(in the rows, 128 means zero)
Z: 3 groups of rows, each row roughly a mix of its group's hidden directions:
Z (103 x 13):
[[124  88 125 101 113 150 155 132 179 128  96  84 130]
 [131 105 107 122 168 154 125 111 166 113 145  85  82]
 [ 93 119 123 118  92 127 162 133 122  99 101  66 136]
 [143 125 167  99 116  98 138 118 184 134  89 127 158]
 [161 124 133  70 109 148 106  94 165 123 112 109 148]
 [142 121 111 109 154 168 107 134 148 133 150 173 181]
 [104 116 123 119  85 109 136 151  75 124  80 104 139]
 [151 125 125  98  65 112  93 107 103 123 101 101 123]
 [136 136 158 101 153  95 101  91 118 106  97 104  86]
 [114 136 134 145  81 107 179  91 123 128 172 139 137]
 [117 124 121 143  88 123 162 127 118 143 160 175 180]
 [126 136 160 133 101  85 139 121 125 143  88 170 171]
 [116 143 137 137  75 103 137 135  84 131 120 161 176]
 [ 93 122 121 159 175 121 168 169 127 125 149 110 100]
 [138 109 127 132  73 148 142 115 130 140 180 170 152]
 [111 108 130 125 153 125 135 114 157 101  96  69  87]
 [139 133 149  86 140 112 130 103 151 121  79  79 104]
 [111 122 151  91 145 116 172 121 134 127  78  84 109]
 [131 127 138  92  92 117 136 131 126 137  90 146 196]
 [141 106  99 149 128 138  91 146 167 122  98  80  97]
 [151 118 119  65 152 157 108 103 153 116 126  91 117]
 [111 146 167 134 103  81 130 128  99 118  70 125 132]
 [121 124  96 106 125 163 148 141  94 130 196 137 143]
 [120 170 139 119 170  98 139 113 102 111 152  93  87]
 [143  92  89 134  81 166  91 154 124 137 109 117 131]
 [146 167 133 125  89 116 146 120 117 158 155 169 173]
 [121 124 115 100 166 161 110  88 131  88 128  87 102]
 [135  81  96 114 125 184 144 130 154 144 167 132 124]
 [124 123  85 127 186 158 117 140 121 119 161 101  95]
 [124 154 141 146 109 108  93 144  56 122 121 155 127]
 [127 161 132 106 136  99 114 109 112  97 122  65  96]
 [129 125 125 126  73 120 126 136  85 137 152 171 171]
 [122 117 129 103  85 122 169 123 116 150 121 159 186]
 [142 143 121 140 159 149  74 180  94 139 123 148 118]
 [160 148 124  96 128 119 110  90 163 124 107  74 106]
 [128 137 145 138  63  97 143 101 105 120 152 107  94]
 [113 141 101 135 161 150 127 126  78 114 180 118  93]
 [175 134 152 100 118 123 102  78 168 142 116 127 105]
 [101 115 135 150  85  84 148  88 100 110 126 153 149]
 [ 96  96 115 105  95 127 177 141 103 129 127 135 176]
 [117 153 175 113  86  99 155 110  84 125 129 150 142]
 [129 155 144 139 201 132 139 118 144 137 159 165 122]
 [129 109 133 147 123 105  88 141 132 114  71  90  88]
 [161 149 136  86 144 126  94  97 143 120 108  85  95]
 [ 78 129 127 172 146 115 164 177 120 115 114 118 141]
 [149 137 108 114 105 148 126 118 114 147 188 171 164]
 [173 135 111  93 126 180  94  99 157 140 138 122 124]
 [129 108 113  86 154 156 104 106 118  98 127  82  92]
 [118 150 134 178 101 106 131 159  93 146 134 173 149]
 [106 141 152  98 132 105 172 110 131 105 118  70 107]
 [131 134 158  97  95 113 154  97 109 137 145 175 169]
 [107 152 157 185 162  96 147 149 134 137 107 156 123]
 [107 142 184 127 100 102 185 123 113 134 125 152 140]
 [125 112 118 121  86 148 151 120  90 141 184 165 141]
 [162 148 109  86 147 172 146 105 162 159 143 111 124]
 [142 140 127 173 161 164  98 125 153 133 162 170 116]
 [ 97 125 125 199 129 115 147 170 120 134 135 158 136]
 [155  96  98  81 123 172 106 115 162 126 134 101 131]
 [133 148 140 110 189 118 125 113 162 114 108  86  96]
 [104 148 117 167  91 107 128 160  98 115  94  87 124]
 [152 164 140  87 111 119 129 106 106 135 183 152 154]
 [158  98 132 104  99 144 111 132 182 149  85 125 147]
 [150 129 100 119 147 161  76 151  97 138 159 164 139]
 [123  97 106 124  97 164 140 138 109 145 152 175 172]
 [111 159 158 159 160  84 137 136 142 114  88 102 106]
 [131 101 127 115  65 142 130 134 127 138 122 160 184]
 [127 182 144 110 154 103 150  75 129 116 114  98 117]
 [125  84 124  82 175 160 114 106 142 103 128 114 110]
 [149 176 123 145 113 106 105 132 134 131 100  72  94]
 [126 109 113 129 117 163 144 147 122 146 178 179 166]
 [152 129 101  80 172 153  83 118 136 118 116  99 124]
 [102 157 133 165 185 108 148 140 111 119 147 118  90]
 [133 166 153  99 143  87 106 110 109 111  79 100 123]
 [128 127 114 121 157 155 115 127 131 107 143  70  70]
 [133 154 110 155 179 157 146 133 170 144 133 100  94]
 [119 163 141 148 198 103 121 134 140 115 110 107  99]
 [101 107 162 109 142  86 177 127 103 136 121 165 142]
 [136 104 110 110 151 164  95 111 143 109  99  83  89]
 [123 118 140  73  90 106 153 104 127 121  97 115 172]
 [160 120 110  83 105 158 104  93 136 121 179 129 138]
 [122 136 151  84  94 107 130 117 112 114  71 107 160]
 [113 159 172 141  89 102 170 131  94 137 139 153 136]
 [141 135 153 137 125 106 131  96 159 146  53 135 128]
 [143 116 116 104 122 119 147  72 187 123 128  94 125]
 [139 121 131 119 169 139 101 119 163 112 102  83  79]
 [159 109 125  66  88 152 116  92 143 130 133 123 148]
 [ 92  99 123 110 111 151 160 114  87  98 175 129 135]
 [114 139  92 165 176 141 110 158 101 119 169 137 117]
 [114 152 143 175  92  88 135 151  99 140 103 155 149]
 [154  90 129 128 143 164  71 121 159 128 101 139 100]
 [142 128 131 149 176 142 139 145 184 157 108 115  91]
 [128 150 136 127 101  86 110 117  96 108 102  77  93]
 [106 132 167 168 161 108 128 162 117 128  91 133  87]
 [126 118  84  96  92 158 119 114  99 108 165 110 158]
 [112 112 102  82 104 155 147 127  99 106 169 109 159]
 [130 156 113 159 178 151 110 129 125 120 166 115  79]
 [132 124 102  98 170 142 116 123 129 114 123  69  84]
 [112 152 144 156 115 110 146 123 109 125 164 184 171]
 [125 163 140 126 174  94 107 126 130 107  89  86 103]
 [139 144 134  84 194 128 118 110 128 128  96 103 104]
 [102  97 114 125 105 133 135 159  81 117 176 156 154]
 [165 144 132  62 114 143 111 100 125 139 147 146 161]
 [137 100 124 101 127 125  96 127 128 116  80  77  86]]

one row of each group, then the others: which group is each in?
[135 143 140  94  79  97 153 100 113 145  94 132 166] | J
[119 112 118 180 166 146 143 160 150 146 162 156 106] | T
[ 88 148 124 171 175 115 152 162  98 119 147 138 123] | H

[111 112 162 145 100  89 131 129 117 122 116 184 170] | J
[130 145 131 111 162 105 111 123 126 115  81  74  89] | H
[136 109  97 145 178 145  85 145 153 121 112 103  94] | T
[115 185 139 125 152  90 148 104 102 108 143  94 107] | J
[143 129 100 158 161 151  83 149 109 137 168 157 105] | T
[ 96 118 133 105 118  89 179 145 124 118  99  81 140] | J
[123 136 118 178 147 157 138 151 148 142 174 172 144] | J
[127 127 152 121 145 106 127 114 176 112  71  86 114] | J
[113 139 145 118 101 111 164 110 122 127 141 168 193] | J
[146 148 123  89 188 128  92 113 133 118 100  98 110] | H
[132 141 153 112 149 112  82 128  95 109  79 106  94] | T
